Each row has a name. Each question is about the rows just above it.

[109  81  60 142  79 104 135 130 163 125 122 157  99 128  90  76 126 150
 105] : Zopas
[109  81  60 142 138 104 142 130 163 125 122 116  99 134 100 157  80 110
  80] : vobil
[ 99 111  80 118 173 141 165 125 114 131  71 141 123 108 145 100 156 122
  73] : Puf
Whose row is [109  81  60 142  79 104 135 130 163 125 122 157  99 128  90  76 126 150
 105]? | Zopas
Whose row is [109  81  60 142 138 104 142 130 163 125 122 116  99 134 100 157  80 110
  80]? | vobil

[ 88 162 130 154 136  81 140 146 140 114 125 149 180  97 115 145  84 119
  47 118 174 177 118 110 161  95 140 120 107 139 118] -> buna
[172 162  84 154 136  81 140 129 140 114 125 149 180  97 115 145  84 119
  47 118 174 167 111 110 161  95 140 101 178 118 154] -> kosu
[140 162 130 154 136  81 140 129 140 114 125 149 180  97 115 145  84 119
  47 118 174 177 111 110 161  95 140 101 178 118 154] -> Sazo
[130  45  88 136  97 132 141 135  77 118 125  75 116 157 117  83 150 163
 154  99 130 115 142 122 137 118  68 147 135  89 119] -> deki
[146  59 122  93 164 132 118 134  89 140 118 167 144 150 121 134 104  67
 123 124 158 139 145 113  62  83 151 161 101  98 184] -> Neke
Where do [140 162 130 154 136  81 140 129 140 114 125 149 180  97 115 145  84 119
  47 118 174 177 111 110 161  95 140 101 178 118 154] appear? | Sazo
Whose row is [146  59 122  93 164 132 118 134  89 140 118 167 144 150 121 134 104  67
 123 124 158 139 145 113  62  83 151 161 101  98 184]? | Neke
Whose row is [130  45  88 136  97 132 141 135  77 118 125  75 116 157 117  83 150 163
 154  99 130 115 142 122 137 118  68 147 135  89 119]? | deki

[ 84  95 183 104] -> sover
[101 101  89 145] -> Mon
[104 162 146 164] -> Guto
[103 187 175 192] -> korud
[143 131 162 103] -> narud
[151 143 105 102] -> kub
[197 165  83 169] -> fum
The one value in Guto and narud: | [162]
Which row holds [ 84  95 183 104]? | sover
[101 101  89 145] is in which row? | Mon
Shared by Guto and sover: | [104]
The one value in narud and korud: | [103]
Whose row is [197 165  83 169]? | fum
[143 131 162 103] is in which row? | narud

[169 114  72 131] -> Rugag
[ 85 139 195 125] -> kepo
[171 121  59 132] -> nilis
[169 182  72 131] -> Dil
[213 105  73  75] -> Tesoz
[214 105  73  75] -> tuzon
[ 43 106 182 181] -> Vofu
[213 106  73  72] -> von
[176 166 181 168] -> Suf
[214 105  73  89] -> rutak
[178 154  89 143] -> faniz
Whose row is [214 105  73  75]? | tuzon
Where do [ 43 106 182 181] appear? | Vofu
Which value is in both Vofu and Suf? | [181]

